In the rows, 128 means zero.
One turn sends every row of this set to another row. A few are shown first. Where does it send the rows asked after them?
J_479: [107, 123, 105, 120, 133, 148, 132,  94, 146, 151, 114, 100, 128, 137, 137,
 121, 129, 133, 126, 122, 115, 141, 137, 164, 136, 133, 132, 128, 123, 113,
 135, 127, 117, 115,  93]
J_849: [120, 131, 132, 120, 119, 142, 148, 114, 116, 133, 132,  96, 138, 125, 147,
 119, 119, 134, 121, 118, 120, 142, 142, 148, 146, 146, 136, 123, 132, 132,
 138, 119, 119, 144,  84]
J_550: [114, 139, 108, 117, 126, 150, 143,  94, 152, 146, 108, 110, 132, 126, 137,
 116, 111, 135, 141, 123, 126, 119, 132, 173, 133, 143, 120, 126, 114, 139,
 138, 122, 119, 126, 107]
J_347: [130, 147, 107, 125, 120, 124, 149, 113, 142, 135, 131, 111, 118, 132, 146,
 133, 142, 124, 133, 129, 120, 134, 143, 144, 131, 143, 130, 117, 117, 104,
 135, 130, 122, 132, 105]
J_398: [125, 135, 133, 118, 124, 130, 145, 114, 117, 137, 129, 117, 127, 120, 131,
 128, 122, 130, 120, 121, 109, 141, 144, 154, 142, 144, 141, 124, 133, 134,
 148, 104, 117, 144,  85]
J_155: [108, 137, 111, 120, 110, 142, 135, 116, 121, 127, 126, 100, 124, 124, 141,
 118, 130, 119, 133, 133, 134, 123, 144, 168, 130, 118, 133, 125, 140, 137,
 127, 122, 115, 154,  87]
J_883: [113, 126, 129, 115, 117, 127, 136, 107, 133, 137, 108, 126, 133, 127, 133,
 125, 131, 123, 134, 128, 109, 135, 129, 155, 121, 151, 134, 121, 133, 126,
 122, 132, 112, 115,  83]
J_436: [104, 139, 108, 127, 134, 134, 137, 112, 130, 122, 133, 119, 130, 130, 127,
 119, 129, 128, 140, 127, 123, 101, 142, 163, 135, 146, 114, 125, 128, 132,
 136, 114, 101, 114, 104]
J_675: [121, 141, 132, 120, 120, 135, 143, 107, 120, 134, 142, 114, 133, 117, 150,
 122, 123, 138, 126, 123, 119, 153, 135, 162, 147, 133, 138, 129, 131, 132,
 137, 105, 122, 143,  95]
J_206: [ 95, 138, 112, 119, 121, 133, 143, 107, 131, 141, 141, 114, 133, 142, 129,
 126, 121, 126, 117, 126, 128,  99, 145, 163, 130, 127, 131, 131, 123, 129,
 140, 109, 124, 105,  90]
J_82: [116, 134, 117, 115, 117, 144, 140,  88, 161, 152, 121, 111, 133, 129, 134,
 122, 113, 126, 131, 127, 114, 113, 136, 170, 120, 129, 126, 138, 115, 136,
 139, 114, 125, 131,  98]
J_183: [120, 152, 107, 122, 109, 151, 138, 118, 122, 143, 123, 119, 130, 121, 135,
 124, 125, 121, 136, 130, 133, 124, 148, 172, 138, 122, 141, 117, 123, 131,
 127, 123, 119, 150,  96]
J_261: [110, 128, 123, 115, 110, 132, 150, 124, 150, 120, 114, 117, 129, 136, 136,
 114, 123, 127, 143, 120, 109, 135, 137, 169, 123, 139, 136, 128, 122, 148,
 136, 117, 125, 120,  85]
J_842: [112, 137, 117, 117, 112, 140, 145, 113, 138, 121, 161, 116, 140, 131, 133,
 126, 138, 151, 122, 134, 128, 128, 142, 156, 128, 147, 127, 128, 135, 129,
 152, 124, 121, 126, 106]
J_799: [114, 145, 117, 117, 116, 138, 141, 132, 132, 134, 123, 122, 119, 126, 128,
 122, 119, 120, 130, 119, 141, 132, 133, 178, 145, 128, 140, 127, 128, 129,
 130, 118, 126, 148, 106]
J_516: [113, 144, 127, 125, 120, 124, 147, 114, 140, 139, 129, 106, 130, 148, 128,
 129, 133, 115, 109, 121, 121, 137, 141, 148, 126, 132, 139, 121, 127, 111,
 142, 136, 124, 129, 112]
J_580: [ 74, 142, 100, 117, 127, 129, 139, 118, 134, 138, 129, 113, 126, 123, 137,
 128, 111, 128, 144, 121, 114, 141, 143, 170, 126, 145, 133, 123, 115, 123,
 137, 124, 123, 130, 105]
J_683: [120, 138, 108, 118, 118, 141, 142, 132, 149, 137, 124, 111, 112, 125, 140,
 127, 122, 120, 123, 128, 133, 118, 129, 162, 138, 136, 142, 130, 127, 127,
 135, 107, 121, 155,  93]
J_67: [ 95, 127, 119, 114, 108, 134, 144, 109, 135, 125, 111, 110, 132, 141, 143,
 105, 129, 129, 141, 122, 107, 128, 134, 172, 139, 140, 124, 125, 115, 137,
 136, 113, 121, 119,  92]
J_902: [115, 135, 116, 117, 120, 131, 152, 110, 126, 131, 166, 107, 132, 142, 126,
 129, 114, 138, 118, 118, 131, 118, 145, 163, 126, 147, 137, 132, 121, 131,
 146, 124, 121, 127,  96]
J_692: [ 94, 137, 104, 119, 129, 140, 139, 128, 153, 142, 129, 116, 134, 119, 138,
 139, 112, 126, 144, 124, 114, 134, 137, 155, 112, 154, 130, 128, 117, 123,
 136, 131, 121, 137,  99]
J_969: [130, 137, 129, 124, 126, 141, 145, 100, 123, 143, 130, 109, 137, 111, 132,
 133, 119, 133, 117, 123, 116, 139, 148, 164, 137, 138, 133, 123, 141, 138,
 147, 119, 115, 150,  95]
J_938: [ 97, 140, 124, 123, 103, 130, 147, 102, 140, 127, 120, 116, 132, 137, 138,
 106, 116, 123, 137, 122, 110, 131, 140, 171, 125, 126, 143, 129, 112, 144,
 133, 110, 123, 122,  88]
J_466: [108, 145, 119, 128, 128, 118, 141,  99, 137, 137, 129, 108, 121, 137, 153,
 129, 129, 114, 113, 137, 121, 128, 124, 149, 129, 139, 133, 114, 134, 126,
 141, 130, 104, 135, 112]
J_18: [120, 138, 117, 118, 119, 149, 146,  97, 153, 137, 107, 110, 139, 122, 127,
 123, 122, 131, 140, 125, 123, 118, 136, 164, 108, 138, 118, 131, 125, 141,
 136, 124, 121, 131,  97]
J_146: [109, 135, 114, 123, 124, 125, 138,  79, 148, 138, 124, 101, 121, 119, 129,
 120, 122, 127, 129, 123, 118, 138, 142, 167, 112, 127, 137, 135, 131, 118,
 119, 122, 118, 127,  93]
J_420: [ 76, 130, 112, 117, 116, 128, 137, 120, 150, 143, 136, 111, 133, 127, 137,
 134, 113, 120, 129, 126, 103, 135, 147, 162, 117, 139, 139, 131, 122, 123,
 142, 126, 128, 134,  96]
J_336: [128, 133, 122, 117, 130, 149, 149, 108, 121, 147, 128, 101, 131, 120, 139,
 132, 117, 141, 120, 117, 133, 141, 137, 154, 143, 140, 131, 130, 131, 127,
 147, 114, 126, 142,  87]
J_115: [ 80, 136, 105, 113, 125, 138, 132, 111, 140, 148, 130, 109, 140, 121, 148,
 135, 120, 127, 135, 132, 105, 126, 134, 165, 121, 148, 119, 124, 119, 119,
 134, 126, 118, 137, 106]
J_327: [114, 130, 110, 130, 121, 136, 146, 107, 129, 126, 160, 120, 132, 134, 134,
 129, 127, 136, 123, 128, 117, 116, 140, 165, 139, 156, 128, 127, 122, 129,
 158, 121, 103, 134, 104]
J_470: [ 83, 147, 107, 121, 119, 136, 137, 106, 136, 151, 131, 121, 138, 116, 137,
 139, 109, 122, 139, 130, 117, 130, 141, 158, 106, 137, 135, 127, 115, 126,
 136, 128, 123, 136,  95]
J_443: [116, 134, 112, 123, 126, 107, 144,  99, 127, 137, 134, 114, 105, 134, 140,
 133, 127, 114, 133, 125, 128, 137, 140, 165, 137, 131, 128, 124, 127, 117,
 141, 136, 120, 131, 103]
J_997: [127, 144, 122, 116, 127, 126, 137, 109, 124, 152, 137, 119, 129, 144, 142,
 138, 124, 114, 131, 129, 126, 136, 139, 152, 123, 124, 136, 117, 124, 128,
 133, 145, 119, 123,  97]
J_62: [112, 138, 114, 126, 119, 142, 144, 124, 155, 126, 144, 126, 139, 129, 139,
 132, 136, 134, 131, 133, 133, 115, 136, 155, 119, 129, 127, 137, 132, 132,
 140, 113, 124, 108,  92]
J_975: [112, 135, 119, 122, 120, 121, 142,  99, 152, 139, 128, 117, 124, 127, 153,
 125, 122, 123, 124, 128, 106, 140, 124, 165, 119, 138, 151, 129, 123, 126,
 117, 111, 115, 121,  86]
J_523: [111, 136, 126, 107, 116, 145, 123, 123, 128, 141, 125, 107, 134, 131, 136,
 119, 130, 118, 124, 135, 125, 114, 130, 163, 135, 129, 125, 126, 140, 133,
 125, 120, 113, 153, 101]
J_6: [110, 141, 117, 131, 116, 138, 142, 118, 152, 116, 147, 116, 138, 126, 129,
 117, 125, 131, 141, 129, 134, 114, 155, 151, 121, 133, 130, 134, 132, 134,
 130, 127, 120, 114,  96]
J_739: [103, 141, 113, 131, 114, 135, 152, 108, 140, 138, 148, 114, 141, 134, 139,
 125, 110, 123, 119, 123, 129,  99, 150, 172, 136, 134, 137, 125, 120, 133,
 130, 126, 121, 111, 100]
J_60: [110, 140, 117, 119, 118, 138, 152, 106, 119, 133, 162, 110, 143, 142, 136,
 133, 123, 140, 111, 126, 131, 116, 134, 160, 118, 142, 134, 127, 124, 134,
 146, 120, 116, 126,  96]
J_603: [ 77, 134, 108, 120, 122, 138, 138, 124, 134, 131, 126, 109, 140, 123, 137,
 134, 127, 127, 143, 126, 112, 143, 142, 161, 106, 138, 125, 127, 127, 126,
 137, 132, 121, 132,  94]
J_803: [116, 146, 106, 119, 132, 131, 137, 109, 136, 132, 132,  99, 121, 141, 151,
 127, 140, 129, 129, 137, 123, 147, 146, 149, 125, 124, 134, 110, 137, 130,
 139, 135, 114, 124, 103]
J_293: [126, 140, 132, 115, 129, 139, 134,  98, 131, 141, 140, 101, 130, 115, 136,
 119, 119, 139, 123, 123, 120, 141, 142, 151, 143, 138, 129, 134, 134, 124,
 140, 106, 120, 150, 101]
J_326: [111, 135, 115, 110, 115, 147, 129, 132, 142, 141, 124, 105, 124, 138, 131,
 119, 133, 122, 117, 133, 115, 120, 146, 162, 144, 127, 141, 123, 132, 127,
 138, 109, 121, 148,  96]
J_527: [114, 129, 119, 123, 127, 134, 143, 103, 153, 140, 105, 118, 129, 121, 121,
 128, 121, 129, 124, 119, 123, 145, 136, 169, 124, 145, 137, 123, 139, 127,
 133, 141, 119, 118, 101]
J_367: [107, 137, 106, 128, 128, 137, 142, 102, 117, 125, 155, 120, 128, 136, 128,
 128, 128, 140, 127, 129, 126, 123, 141, 165, 133, 144, 129, 125, 127, 137,
 162, 118, 101, 128, 101]
J_165: [106, 133, 104, 134, 130, 136, 148, 120, 143, 122, 136, 123, 133, 130, 139,
 128, 131, 129, 130, 124, 123, 113, 138, 183, 142, 141, 119, 124, 131, 134,
 142, 118, 109, 112, 110]
J_395: [108, 137, 111, 132, 118, 141, 142, 100, 133, 140, 115, 113, 135, 133, 148,
 113, 123, 126, 136, 120, 113, 140, 135, 159, 139, 146, 144, 118, 108, 115,
 119, 130, 110, 116,  90]
J_956: [120, 145, 114, 114, 118, 137, 142, 112, 131, 125, 162, 124, 133, 129, 131,
 126, 127, 150, 136, 133, 134, 127, 143, 151, 128, 150, 132, 126, 127, 134,
 147, 124, 118, 123, 101]

J_436 goes to J_206
J_799 goes to J_183
J_692 goes to J_580
Where do these go?
J_975 goes to J_527
J_938 goes to J_18
J_336 goes to J_675
J_466 goes to J_516
J_367 goes to J_60

